One turning vector, and how many ticks it has turned
The counts run from 0 to 277.
[155 148 160 158 142 146 165 136 141 159 102 146  99 123 136 106 124  73
 135  40 116 109  85 181 133 128 126  94 101 140 167 129  83 131 146  98
 122 152  99 155 133 142 136 164 113 130 136 154  98 117  88 126 112  91
  87 173  93 103 114 109 118 153 144 122 104 144] : 38
[131 118 120 180 114 128 174 162 144  89 109 137  97 106 168 113 169 131
 131 112 169 103 156 126 139 110 133  88  81  71  95 139 146 136 166 107
 142 117 125 150 124  90 153 143 160 116 118 140 157 144 154 107 121 166
 104 137  80 169 147 164 137 158 145 126  92 119] : 52
[123 101 139  88 152 153 128  97 117 143 123  83 184 153 134 165  54  93
 132 103  65 139  72 171 148 170 115 151 127 163 156 160 138 126 122 123
 133 153 116 101 137 135  92 149  70 145 138 147 124 146 117 121 143  97
 130 127 121  75 115 103 131 143 153 100 149 110] : 113
[ 89 128 126 116 111 139 135  80 125  77 124 137 122 127 124 178 176 103
  93 107 139 125  88 154 162 146 101 123 116 173 131 126 124 152 146 103
 128 144  72 124 159 121 105 165  82 176 150 125 101  96 122 145 135 100
  94  94  87  89 148 147 116 173 134 170 117 103] : 21
[182 108 126 154 135 111 106 141  91 164 112 144  87 100 138  93  54 170
 166 123  67 132 114 127 148 130 119 134 109 161 109 129 169 119 136 139
 123 111 146 154  91 112 130 107 111 113 161 109 114 118 107 171 129 160
 139 175 160  99  91  99 143 123 147  81 110 170] : 171
[ 98 117 123 122  72 151 116 118  89 108 132 139  59 117  83 121 113 151
 134 137 149  99 140 111 135  87 132 146  96 137  97 130 107 144 143 130
 135 130 100 110  94 126 164 156 113 121 213 110 144 127 123 135 149 120
 166 113 122 134 163 162 136 183 133 133 102 169] : 184
[163 137  97 124 140 102  94 126 102 101 163 104 150 110 118 172 110 122
  86 206 125 169 124  88  99  98 126 183 113 192 102 139 115 123 154 122
  98 105 122  83 128 127 118 138  93 145 156 102 122 158 107 165 119 116
 141 131 170 105 120 132 142 144  83  86 118 114] : 190
[133 147 113  93 117 160 108 135  68 122 120 151  91 146  97 125 111 116
 132 145 126 136 118 149 148 119 129 181 103 169 124  90  81 101 114 164
 141 149 127  97 106 112 150 176  93 135 180 112  97 121  96 139 143 100
 180 141 116  86 135 128 144 184 153 122 170 148] : 95
[141 195 134  93 152 157 137 138 151 156 108 131 132 129 126 127  80  46
 139 157 150 125 110 160 128 129 141 162 111 118 139 146  54  97 138 101
 121 164 126  97 159 130 124 175 107 110 120 154 145 173 120 125 140 115
 114 144  80 110 149 106 112 148 146 110 154 130] : 217
[ 82  79 154 136 114 173 126 123 127 188 132  78 192 115  84 154  72 128
 126 147 107 121 151 109 124 143 110 149 187 140 123 157 119 129 129 120
  94 144 117 130 145 159 117 107  77 135 128 131 161 155 184 128 150 122
 120  86 141 118 146 152 123 103 116 114 136 148] : 204
[130 103 114 109 137 136 121 155  77 192 128 137  92 150 131 141  95 165
 145 147 139 164 165 116 127 104 115 173 145 114 103 131 128  81 138 133
 164 114 199 167  94  95 127 143  92 143 118  72 105  78 123 155 127 152
 166 139 162 116 154 134 141 148 116 121 121 108] : 178
[114 155 146 110 140 161 185 179 155 167 108 140 152 164 155 110 105  66
 137 112 106 122 150 164 126 146 128 104 154 130 150 190 106 125 176 128
 130 143 164 145 158 115  99 117 130 120  70 160 126 151 115 123 139 126
 104 131 103 128 115 131 128  96 140 102 152 138] : 130
[153 121 126 105 136 104 153 131 155  95 136 105 178 134 169 163 116 103
 127 114 113 110 120 178  95 123 146 137 105 169 181 157 101 121 152  89
 100 122 100 113 157 118 100 160 111 151 138 170 168 170 118  97  81 100
 107 163  71 132 113 123 141 120 124 101  88 123] : 27
[159 187 148 153 166 117 150 143 156 185 105 141  85 110 164 130 107  84
 147 113 153 162 121 146 106 124 126 128 124  93 136 125 111  95 155  75
 131 148 142 169 145 121  92 158 110 118  92 132 113 113 117 171 128 137
  84 157  95 128 148  93 107 140 136 130 108 102] : 46
[116 104 102 101 133 143 126 149  99 123 102 156 165 185 115 146  95 104
 133 155  85 139 151 167 173 144 126 170 114 192 163 145 118 142 142 193
 133 129 171 118 120  99 123 135 119 178 115 123 115 114  91 134 132 114
 138 133 132  98  84 151 165 137 131 114 164 106] : 8
[ 94 133 138 154 107 162 173 141 164 159  88 140 104 167 156 127 128 114
 168  84 133 120 145 161 144 164 141  81 121 104 139 138 166 160 143 125
 149 141 124 167 152  74  90 129 126 119 106 147 122  97 173 134 162 137
 101 128  78 151 118 156 121  89 179 135 139 121] : 138
[ 76 102 116 115  91 171 120 138  80 112 131 127 147 144  84 125 116 119
 107 158  99 111 146 116 173 143 125 137 124 179  93 163 126 168 162 180
 121 119 149  85 123 117 143  95 118 138 160 114 118 134 123 134 157 121
 153  80 156 109 105 178 143 129 127  99 167 155] : 98
[141 101 119 138 156 130 106 149  83 187 110 131 104 149 123 154  79 153
 141 156 123 180 163 114 128 113 125 172 132 138 111 112 132  98 134 167
 149 104 184 147  96  91 127 133  88 152 127  75  94  81 130 160 130 142
 160 141 181 111 109 126 157 136 121 106 132  95] : 179
[174 144 111  99 131  73 117 159  97 117 138 170  72 129 161 137 160 157
 157 167 153 133 140 147 111  77 140 165 106 149 132  99 112  83 133 119
 131  97 162 157 109  88 125 141 120 149 151 116 124 120 108 141  80 132
 168 156 108 133 136 126 144 139 111 140  84 138] : 265
[131 122 138 161 145 112 146 107 180 161  74 123 170 143 143 168 127 108
 140 108 156 120 166 161 109 115 147 132 103 131 184 115 103 141 129 109
 117 128 116 158 136 137 129 161 127 183 113 162 164 141 156 119 101 119
  75 174 101 178 116 140 149 120 122 141  86  79] : 35
[ 97 105 120  81 128 161 143 147  93 145 100 162 149 202 114 140  99 115
 143 133  98 145 169 171 164 133 125 169 136 168 173 137 111 123 135 193
 142 145 174 138 121 102 126 146 112 169 105 112 107 101 104 125 135 114
 169 133 118  97 120 159 154 141 136 137 167 108] : 7
[ 50 148 134  43  88 153 141 127 127 142 142 145 107 161 111 144  95 112
 147 145 120 113 136 139 141 121 137 136 163 147 149 185 102 136 163 107
 123 142 116 124 156 121  78 141  89 141 141 140 142 116 126 157 162 105
 136  70  88 113 157 158 101 122 126 148 129 158] : 14
[136 134  94 166  95 113  74 105 101  97 115 137  92 100  87 141 119 156
 128 177 138 127 140 100 141  98 138 157  67 183  98  89 122 154 135 151
  97 109 115 117 103 118 157 137 109 146 206 110 120 107 142 163 127 122
 139 140 148 137 101 149 160 148 126 115 104 145] : 182
[118 179 136 144 146 175 159 173 123 150 142 130 148 120 108 117 151  71
 122 138 120 151 109 128 133 173 132 114 149 167 114 121 105 135 167 138
  94 155 128 111 194 108 106  94  99 128  96 137  83 130 137 141 139 116
 114 110 119  94 116 145 110  87 151 110 188 149] : 220
[171 106 126 136 143 120 112 119  95 170 103 139  74 123 147 101  49 158
 161 111  75 140 108 131 165 123 112 141 114 130 113 137 169 104 123 132
 161 119 155 162  79 113 119 135 116 107 138 107 115 111 102 176 150 163
 139 180 148 102 113  85 133 154 150 107 103 142] : 170
[192 165 116 120 150  91 150 154 140  80 118 128 115 112 190 122 163  95
 133 112 133 114  95 168 135 144 145 100  57 127 118 139 126 112 157  93
 147 114 142 118 142  71 114 141 144 131 120 155 127 153 114 108  84 138
 116 160  81 134  98 109 147 145 146 104  91 124] : 142
[ 84 126 128 146 118 164 141 120 158 140  76 109 191 132 102 139  94  83
 126 166 132 101 161 131 165 145 140 128 106 123 122 157 101 162 149 144
 115 153 140 102 138 149 147 140 136 140 118 156 181 179 162 111 162 137
  90 106 111 153 113 171 150 136 125 110 148 105] : 214
[109 139 154 122  83 134 155 124  95 176 152  94  69 130 123  88 111 161
 144  98 135 106 117  93  99  91 128 118 146  84  89 174 145 130 130 111
 158 127 132 129  74 148 138 119 129  79 158 129 132 155 134 170 153 133
 157 134 151 143 170 122 109 131 110 127 106 176] : 71
[168 196 111 140 168  98 138 143 162 105 110 153 153 107 156 145 172  63
 115 161 143 156 106 150 130 145 137 128 110 156 121 111 104 123 173 103
 100 128 147 127 176 104 106 120 137 158  81 150 115 145 123 146 112 132
  65 137 103 128 104 130 127 113 121 124 124  93] : 133
[145 149 100 120 142 103 133 126 133  58 140 155 156 131 149 184 177 101
  89 150 133 148 109 154 131 116 127 165 110 203 152 107 113 135 152 123
 103 117  95 117 180 101  98 157 104 178 125 130 113 130 105 137 102 105
 109 129  86 111 129 154 126 137 112 149 126  92] : 19
[132 108 104  98 123 149 131 173  97 145 159 107 143 157 132 148  57 131
 106 160 102 157 160  94  85 104 132 161 127 156 113 181 129 129 161 164
 129  96 155  99 114 103 115 125 106 126 130  95 121 143  94 143 137 123
 168 126 177 113 120 147 150 127 101  78 135 114] : 188
[166 184 141 168 164 127 151 149 154 191 114 143  71 123 159 129 105  93
 151  91 138 167 109 140 108 144 123 112 121 111 133 106 131 109 145  96
 121 143 129 175 148  98  98 144 106 116  99 122  79  94 131 177 131 132
  92 168 114 120 130  96 107 122 154 112 121 118] : 47
[137 195 146 118 157 168 153 164 123 157 139 133 129 128 114 116 116  54
 134 138 121 152  95 147 127 172 136 120 148 154 126 131  86 101 155 125
 109 167 124 108 185 110 108 127  98 117 101 140  80 136 114 136 142  94
 125 128 107  74 122 118 103 108 155 104 185 153] : 219
[ 90 131 152 108 117 143 160 113 127 120 144 111 174 114 103 145 186 107
 122 128 152  88 130 149 126 114 137 146 177 148 157 132  81 105 138 101
  97 157 107 132 167 153 115 138 100 147 120 160 159 175 160  91 104 112
 113 106  77 123 175 167 120 134 118 167 128 146] : 118
[176 160 133 119 160  68 146 128 123 142 117 118 161 144 163 106 141 103
 143 126  93 126 105 146 127 132 136 102 120 148 132 155 140 136 149 131
 142 122 188 124 109 131 112  74 164 145  79 153 120 175 108 166 116 136
  96 169 151 145  75  98 142  89  97 109 109 103] : 246
[139 167 134 120 146 146 146 110 137 141  97 105 129 163 163 141  99  83
 164  93 114 142  78 174 147 189 139 116  93 125 122 132 139 133 113 122
 161 162 127  97 154  82  93 155  96 119 112 150 102 128 153 130 155 116
 125 153  80 105 110 106 133 129 184 116 157 101] : 227
[201 146 109 173 152  71 126 117  86 113 141 118 131  91 141 120 163 141
  88 166 140 161 107  89 103  87 115 181 126 157  97  81 147 115 132 146
 128 109 141 121  94 139 150 109 133 122 118 112 115 171 118 178 106 161
 131 166 168 121 136 117 129 146  89 130 118 121] : 76
